Each path below is one point turned by a fixed rotation once a step. After each direction that follows a path, write how fast that rotation turns it, in deg/step (0 if it stays still).
Each turn is a multiple of 5 degrees from 10 to 175, or 0.
Each row of a path follows its step; steps can be skipped.
Path 1:
step 2: [-31 -18   5  -4 -13 -10  43  11   8  -3  14  38 -22  -5  -4  27 -19   8
   1 -22   1   7 -11  20  14   1  17 -20  26  29  -9   0   9 -20 -14 -15
   3  24   3   4 -54  -4  33  19 -14   2 -10 -10  -5 -12  13 -24 -37   3
 -23  26 -27   0]
step 5: [ -3  43 -12 -13  13   1 -42 -35  -4  16 -11  10  -7  -5  11  14 -23 -20
 -18 -12   8  12 -13  -1   1  16  -2  21   5   6 -29   4 -16 -15  12  14
  33 -20   4   3 -20 -23  47  -5 -11  12   5  24 -24  17   2 -19  -4  -6
 -30   9  -5 -52]
step 8: [  2   9   0  14   1 -11   6   8   8   8  31  10  30 -15  -4   2 -30   7
 -10   4  36   2  15  -1 -30  11 -23  18  36 -31  -7 -21 -17 -29 -29   5
  -6  20  -2  -2 -26  20 -14   2   1 -26 -30  24  -2 -20   7   8  15  11
 -42 -22 -34 -24]
step 11: [-22  -7   6  -3   0  -7 -12 -15  20  34 -23  10  -4 -27   1  11 -27   0
  46 -22  -3  -2  12   9   3  41  12  26  -8   1 -25 -19  -7 -23 -14  -5
   7 -27 -36  11 -13  44  -3 -26 -14 -20  -8  15   2   2  16 -14 -38  -6
  12  17 -11  29]
step 23: [ 26  27  -8  -5   2  -5 -40 -11  -6  27  21  17  19  41  -7 -10 -26 -17
 -22 -18 -21 -25   8  22 -11  -5 -20 -12  -7  -6   6   7 -29   6   4   4
  34 -24 -14  10 -11  -8  10 -11 -33   9  -8 -16 -17  -8   3  -2 -44 -15
 -34 -20 -22 -20]
step 25: [-49  36  -9 -15  29  -5  19  24  20  31 -13  30  15  -8 -36  37   3  -4
  24 -13   4 -30 -10   8   2  21   5 -17  20  29   3  10 -15 -20   3  16
 -22 -10   3  36 -17 -12 -11  16  11   9  -4  16   9   4  10  -5   7 -15
   6 -16 -15 -25]
step 26: [-10  -5  -2  21  -5 -19 -27   8  -1 -13  26 -15  22 -18  24  -4 -58  -3
  -6  -7   7 -15   4  17 -10  15 -18  18 -24 -22 -24 -15 -20   9 -13  17
 -25  23 -25  -2 -13   2  -8   1 -17  18  -3  39  16 -50 -26  17   7  22
   6 -23  -5   2]
step 30: [  0 -15  21   8  34  18   6   3   5  -7  13  -1  15   1 -30   5  14 -27
  -2  14  -2  15  21  22 -16  23 -24 -10  24  20 -13  23 -34  -7   8  28
   7  -4  19  10 -12  -8  17   2  11  19 -16  -3   1  11  42   1  44  -8
   0 -57   4 -17]
step 34: [-11   6 -23 -46  11 -29   4   2   3   7   3 -10  -9  35  -6   8 -10  11
   9 -20  18  11  -2  21  52  29  16 -24  28   2 -11  -4 -17 -18  19  -5
  37  -4 -11  23 -32  37   7  -3  -8  -5  16 -21  -7 -15   1 -14 -23  17
 -33   2  -5  -2]
Directions:
[-1  7  9 -8 -4 -1 -7 -2  7  1  6 -5 12  4 -4 -1  2 -6 -8  2  2  7  4 -1
 -2  3  5 -3 -1 -8  1 -3  2  3  2 -4 -2  1 -2  5  4 -2  6  2  1 10 11  0
 -1 -2  7  1  8 -5 -2 -4 -2 -4]	160
[  0   7   1   5  -1   0  -6 -12   0  -2   0   7  -4   6   4 -11  13   0
   9  -1  -1   4   7   8   4   0   0  -2  -5  -2  -2   7  -4  -6   2   5
   4  -3  -5   0   6   3   0   0   5  -2   2   2   2  -4   2  -9   0   5
  -1   4  -7  -1]	60
[ -3   0  11  -2   2  -2  -5   2  -1  -1  -6   0   2   9  -1   2   6   1
  -4 -10  -2 -13   7   1  -9  -1  -2  14  -1  -7  -1  -7   3   3   2   0
   0  -2  -1   3  -1   4  -2  -2  -4  -2 -11  -4   2  -4   3  -2   1   7
   0  -1   2   1]	145
[  5   0  -3   4  10  -5   0  -3   3  -1   1  -3   0  -2   3  -3  -4   7
  -9   1  -4  -9   1  -1  -8   7  -1  -4  -2  -4   5   3 -11   4  10   3
   5   6  -2  -6  -2  -2  -2   3   8   1  -1   3  -6   4   0  -7  10  -1
  -5   1   2   5]	160
[ -8   2   4   8  -6   4  -1   4   0  -5  -3  -4  -2  -2   2   6   1 -10
  -3  -3   6  -5  -5   4  -5   6   1  -9   1  -1  -4   7   5   0   1   4
  -3   5   4  -5   4   4  -6   1   4  -1  -5   4  -3  -9  -8  -2   6  -5
   7   2  -4 -10]	65
[ -5   5  -4   7   6  -8   2  11  -1   5  -3   6   8  14   3   2   2   0
   1   6  -1   5  -2  -8  -9  -3  -6  -7   0   1   1  -3   2  -7   0   4
  -1   5  -1  -1  -2  -1  -3  -1  -3  -5   6   0   0 -11   3  -1  -3   1
  -2   1   1   6]	45
[ -3   4  -1   9  -1  -8   2   6   7   0  -1  -5  -4   1   0  -2   0  -4
   1   6   5   8   1   6   5   6   1   4   1   1  -1   2  -2   9  -5   2
   1  -8   2  -6   2  10  -7   1 -11   2  -4  -4   4   4   7  -2  10  -2
  -3   1   7   7]	20
